In the data rows, the value 128 means zero.
Each row has a hidden score. How much does it go up from the first row of each pair to the second? 10 means little or no change, 20 a big rise and 0 a big fall. The score is a weighted sum of the row's numbers plus the product of two more (or one squared), each taken from its middle value.
[140  44  74 116  65 171 255  76 160  88  44 206 196  92 255 153]
[126 143 125 149 109 153  92 167  73 166 144 106 123 161  99 127] 4
[133  75 114 116 163 121 126 175 137  41 127 113  85  92  86  95]
[122  94 120 114  97  74 108 127 115 132 120 134  89 134 120 173] 8
[ 71 171  94 137 104 109  37 159 125 222 193 123 101 205  83 132]
[136 150 211  75  98 244 170 113 194 136  86 124 183 152 184 101] 12
[128  93 167  37  73 157 110  95 102 131 118 151 107 108 146 166]
[136 121 104 160 171  94  77 146  90 168 110 151 128 140 107 118] 13
[162 157 150  92 126 160 128  97 144 153 141 131 123 170 136 128]
[105 141 145 177 153  68  22 140 148 173 159 116 101 186  80 132] 10
[126 143 148 156 186 146 121 223 132 161 137 103 101 140  88 103]
[125 135 128  91  93 150 162 105 136 150 105 128 161 142 170  95] 9
[140  91  95 119 146  99 100  98  94  72 104 132 126  45 106 129]
[158 100 127  82  95 170 158  81  73 146 122 128 112  81 147 139] 7
[111  93  54  99 127 185 221  73 122 124  12 149 171  49 240 138]
[163  96  90 154 194  60  89 231  86  50 156 135  59  62  57 129] 7
[133 255 118  98 121 180 189 134 241 132  94 130 179 191 176 105]
[130 105 134 125 107 127 134 137  87 161 111 128  93  77 136 143] 9
[103 142 191  65  89 205 165  67 216 185 107 155 167 162 206 127]
[125 135 185 110 117 160 176  99 214 195  83 117 173 179 232  90] 9
[118 111 112 100 137  98  71 179 160 138 185 124 130 138  97 171]
[144 106 121 110  98 117 134 122 155 144 147 110 154 124 123 178] 10
[ 99  52 113  95  94 111 135 146 112  92 180 169  87 107  94 170]
[124  72 173 104  96 131 192  98 120 146 109 137  85 154 115 140] 10
[138 118 154 152  87 150  96 111  93 116 130  93 119 117 136 143]
[152  56 162 111  76 133 141 135  99 115 129 166 101  76 104 207] 12
[131 167  84 148 143 133  81 134 129 190 140 103 118 185  92 114]
[130 165 150 157 135 128 140 113 106 162 165 105 120 191 115 125] 11
[139 131 135 159 127 130 148 125  88 108 106  85 119 141 139 112]
[120 116 109 164 133 133 109 124  82 164 167 130 121 144 142 115] 7
[149 116 106  89  76  97 129  69 172 161 111 139 118 142 151 113]
[161 197 255 117 129 233 181  60 242 200  51 125 238 177 230  75] 10
[106 105 134 119  65 121 126 100 129 173 164 169 145 123 125 164]
[112 115 154 143 106 114 129 145 124 117 163 145 131 131 130 101] 9
[ 94  85 120 151 122 124 121 134 113 167 117 158 128 109 158 157]
[163  85  83 143 120 110 159 114 113 129  81 137 114  65 122 148] 9
[124 110 178  89 175 143 175 105 118 128  77 133 153 105 135 105]
[132 150 133  89 138 167 220  85 158  76  61 109 145  96 184 135] 11
[140 145 136 131 124 123 153 121 133 151 134 104 142 151 140 113]
[ 68 134 155 111 102 141 148 116 135 131 148 117 147 165 135 145] 12
[161 121 141 134 192 127 126 175 155  66  96 166  90 111 108  99]
[144 132 135 133 143 201 148 108 163 142  75 108 134 135 147 122] 9
[136 198  48 177 126 106 127 108  89 188 181 122 153 198 127 160]
[125 103 149  76  56 164 101 137  99 116 109 148 101  98  96 140] 7
[127 127 103 127 134 135 112 131 111 138 186 131 109 125 128 114]
[151 129 147 109 120 125 172 120 148 121 114 140  90  88 107 145] 12
[142 148 194 116 131  91  97 163 188 149 157 128 119 174 131 139]
[144 111 168 115  91 189 204  75 128 196  35 178 186 108 255 165] 12
[159 169 100 127 123 171 213  95 166 171  75 159 225 164 220 107]
[105  89  64 170 119  78  49 199  44 100 162 113  99  78  82 114] 7
[160 117 148 106 124 130 128  96 113  97 174 196 129 142 123 156]
[118 148 139 120 118 146 112 109 144 171 156 136 151 175 122 137] 3
[103 189 180 102  85 210 147  41 193 155 132 157 187 131 184 155]
[129 196 175  64 102 210 215 109 184 148  70  65 195 155 201 112] 9
[ 77  70  88 139 201  91 169 187  64  46 118 137  83  82  89  83]
[135 130 145 148 153  95 118 166  88 134  93 111  99 106  92 150] 8
[163 110 124 118  98  61 126 140 192 120 134 118 139  97 123 151]
[126 125 184  89  94 161 110 109 119 141 138 145  84 115 135 199] 7
[155 132 164 130 119 139 109 101  77 131 154 138 135 116 102 145]
[122 133  89 105  56  68 130 134 120 119 116 181 157 134 141 147] 9
[137 192 155 126 178 182 146 136 171 126  75  63 126 164 167  94]
[110 102 130  85  91 186 166 101 125 154 118 138 170 130 185 135] 10
[148 182 116 163 205 166 129 128 121  88 143  85 117 163  98  77]
[117 163  89 178 177 106  93 105 105 121 142  95 122 174 106 116] 8
[135 185 121 111 156 116 110 142 151 127 144 104 171 196 111  92]
[124 112 163 146 137  89  99 116 115 110 133 121 116 130  82 150] 9
[140 125 129 161 135 156  86 117 140 123 111  58 114 184 148  95]
[124  24 122 164 117 118 139 142  95 108  87 130  66  59 125 110] 14
[109 154  90 135 224 153 173 154 145 145  41  74 159  97 166  62]
[130  54 112 148 127  64 109 182  92  62 125 101  75  60  62 116] 9
[113 182  25 201 229  32  13 176 210 121 136  99 144 168  84 100]
[132 173 167  86 114 129  87 119 196 144 128  85 142 192 117 130] 6
[124  96 167  90  79 138 110  35 167 147 104 139 134 162 168 154]
[160  48 129 105 113 110 127 134  76 103 127 115 130  89 107 140] 11
[152 118 159  91  92 192 223  54 132 157  79 165 217 170 223 128]
[123 169  59 126 148  78  61 166 123 178 167 104  97 177  87 131] 3
[139 105 144 115  93 130 145 126  92 123 136 148  86  82  86 124]
[ 95 166  69 184 255  94  84 181 140  82 164  95 115 146 108  49] 12
[148 131 120 102 122 151 208 107 142  96 118 192 112 118 166 125]
[132 105 110 106 105 134 107 126 100 139 119 133 108 115 130 108] 8
[147 131 139  98  88 143 112  84 160 145 158 157  92 154 136 186]
[146 163 136 150 113 169 109  91 153 125 141 122 136 145 111 169] 12
[138  85 130 142  87  84  87 111  91 128 153 155  87  42 147 114]
[146 135  96 140 145 110  94 153 115 137 161 107 128 128  82 144] 11
[124 168 150 118 165 184 124 220 155  90  88 149 120  96 129 108]
[129 218 179 126  57 175  98 111 191 217  98 143 155 206 126 171] 8
[147 113 155 120 149 148 170  70 168 135  95 168 159 156 154  89]
[114 145 197  45  96 212 184 103 218 129  80 144 159 154 188 122] 11
[161 174 154 142 117 240 142 126 226 118  70 128 169 178 179  82]
[135  91 158 137  93 106 132 128 120 139 125 156 151 104 130 145] 8
[141 144 122 142 115 114 161 181 100 157 122  89 100 108 115 139]
[139 105 102  90 102 128 112 110 132 154 163 153 105 113 128 156] 10
[131 135 132 121 100 109 105 146 130 146 103 134 115 126 149 129]
[131 103 124 110 108 101 124 156 138 133 130 132  76  86 122 108] 12
[122 134 145  90 144 215 144 115 160 136  85 109 153 165 184  94]
[107 124 111 131 166 102 146 184 115  56 147  96 108 111  79  77] 10
[122 122 112 132 120 124 156 152 120 134 106  96 140 128 111 137]
[136 166  89 173 111 102 131 110 109 125 123 120 183 168 111 144] 13
[114 131  91 135 188 109  66 155 141  96 114 108 157 127  96  48]
[115 116 139  79  81 135 112 119  90 137 135 107  95 140 116 169] 8
[116 122 135 147  82 106 157 110 157 172  99 124 116 145 109 146]
[157 161 133 173 169 145 226 120 170  96  37 158 224 140 177  65] 13
[158 181 180  79  71 223 140  37 162 150 103 102 165 176 191 141]
[140 158  38 170 194 184  74 231  65  65 126 133 149 103  88  87] 16
[128 208  25 141 200 107  70 164 176 195 144 129 108 173  98  93]
[116 156 221  71 116 166  98  98 196 171  79 140 169 165 159 110] 12
[106  82  83  97 102 156 204   6 158 148  97 170 192 129 216 161]
[142 101 101 128  93 106 129 121  98 123 128 135 116 109 134 170] 7
[131  73  44 127  87 105  99 107 107 167 143 140  84 144 138 148]
[110  93 152  97 111 166 134  85 115 137 111 126 134 104 195 110] 10
[168 157 123  98 125 201 178  89 163 126  85 163 188 166 177 106]
[122 147 143  94  93 162 141 108 125 167  97 159 173 140 160 149] 5
[103 160 217  37  81 192 159  45 180 209 121 141 202 167 213 181]
[136 102 130 128  93 129 118 137 123 124 184 138 114 123 126 151] 10
[101  89 118 100  88 106 144 147  60 106 110 196 130  35 110 161]
[119 142 104 109  89 121 114 154  95 148 146 115 116 150 118 148] 9
[126 156 186  44 158 181 149 128 198 149 108 147 143 137 178 128]
[158 119  69 157 172 106 161 185  67  78 152 137  37 124  65 151] 17
[158 207 137 113 209 224 154 139 193 166 135 127 163 157 160 105]
[101 160 128 141  97  82  49 176 107 142 149 144 107 171 103 162] 10
[132 147 101 164 148 127  43 158 154 171 128  94 121 212  74 116]
[131 159 157  61 127 155 142  75 135 110 117  98 156 118 151 159] 8
[121 154 168  99  93 135 100 126 196 174 140 109 166 160 120 114]
[111 209 147 101 127 113 109 130 169 172 132 128 141 198 123 129] 7
[141 172 142  51 146 245 144  88 206 197  91  94 186 166 187 126]
[156 172 136 130 128 140 143  87 124 124 130 103 109 146 162 179] 10
[118  64  96 171 157  67 124 189  90  67 130 115  99  74  62 136]
[182 133 113 129 102 153 118 106 114 149  99 142 161 129 190 176] 9
[146 197 153 104 122 176 156 111 135 126 142 123 110 119 132  85]
[151 181 101 160 203  98  73 153 142 101 143 122 112 147  94 105] 15
[168 105 112 105 101  92 125 128 144 112 156 122  89  91 118 121]
[120  35  77 179 177  85 106 190 117  57 168 115  44  37  58 121] 18
[120 122  92 189 171 124  83 113 139 105 174 119 149 130 113 117]
[138 136 119 120 187 216  92 143 205 122 137 133 148 147 139 137] 11
[ 89 140 183  72  94 166 165  45 172 189  91 149 161 123 208 153]
[129 119 138 124 136 171 192  73 150 144 114 128 132 113 171 173] 8
[139 104 130  78  78 145 170  56  99 151  92 157 198 150 189 151]
[ 73 120 141 197 139  80 102 107  81 153 145  93 120 169 108 104] 7
[108 198  73 234 175 117  96 130 181 175  80  95 165 180  95  85]
[121 102  92 118  86 130 152 113  92 122 112 167  68  92 101 127] 5
[141  74 120 128 110 103 155 132 108 148 168 116 143 121 120 151]
[128  96 106 110 112  82 120 183 127 162 182 124 128 156 112 158] 9
[120 125  99 112 103 101 121 109 140 156 106 125 156 132 141 135]
[122 161 255  56  39 255 182  56 240 197  54 136 179 164 213 196] 16
[139 168  95 156 147  80  87  95 128 205 127 117 170 189 101 128]
[175 136 146 171  77 126 127 160  66  99 126 116 131 116  79 124] 13
[164 104 152 155 104 113 170 121  83 123 163 141 141 142 109 148]
[165 124  88 106 109 136 152  39 111 143 133 125 157 154 167 131] 7
[150  66 149 125 160  99 145 141 118 132 131 128 127  91 109 138]
[118  78  96 132 107 113 145 130  83 113 126 101 113 153 118 145] 11
[151 104 162 122 103 136 119 109 153 137 172 146  97 135 130  89]
[124  54 128 174 162 132 148 159  61  56 156 142  96  82 103 119] 15
[166 105 111 128 113 110 108 151 115 113 151 117 115  85  91 125]
[123 154 138  98 122 122  86 124  88 150 121 117 133 131 102 154] 10
[116 129 122  89 157  73 113 199  85 107 191 149  90  88  86 119]
[119 172 161  93 170 218 119 131 197 167  92 122 166 148 156 159] 15
[ 83  80 132  76 134 111 128 115 104 144 110 122 104  95 143 107]
[131 174 104 106 122 128 131 126 155 145 135  93 137 176 140  99] 7
[115 108 114  99 187 115 149 114  44 111 122 154 132 109  87 148]
[129 101 167 153 106 111  96 123  99 111 145 181 141 112 120 132] 3
[178 160 157  95 102 148 117 109 202 196 100  98 181 198 167 115]
[127  97 122  85  84  96 155 126  30  82 130 166  92  92 105 144] 13
[140  60 160 152 104  88 161 133  69  84 153 174  60  98 100 186]
[113 186 132 186 117  83 124 109 123 182 132  91 144 214 111 120] 7
[170 109 129 136 105 119 106 114 112 115 124 131 123 136  90 158]
[152  78 127 118 101 148 176 118  70 153 179 107  64  89  77 181] 5
[ 96 106 107 158 112 133 142 116 128 131 164 134 127 154 107  83]
[130 185 150  89  80 176 156 112 152 171  88 165 176 132 173 135] 7
[148 130 141 133 108 138  83 167 172 162 131 133 128 158 114 101]
[122 125 135 161 135 100 106 155 157 152 121  73 130 150 126 139] 13
[148 152  96 126 116 113 144 112 112 148 132 160 128  94 121 166]
[ 94  63 115 124 148  68 122 159  59 115 155 135  87  69 118 149] 11
[164 146 118 127 152 117 127 132 100 139  99  85 141 120 132 158]
[144 138 137 130 100 138 182 106  79 143 155 151 136  95 121 134] 6
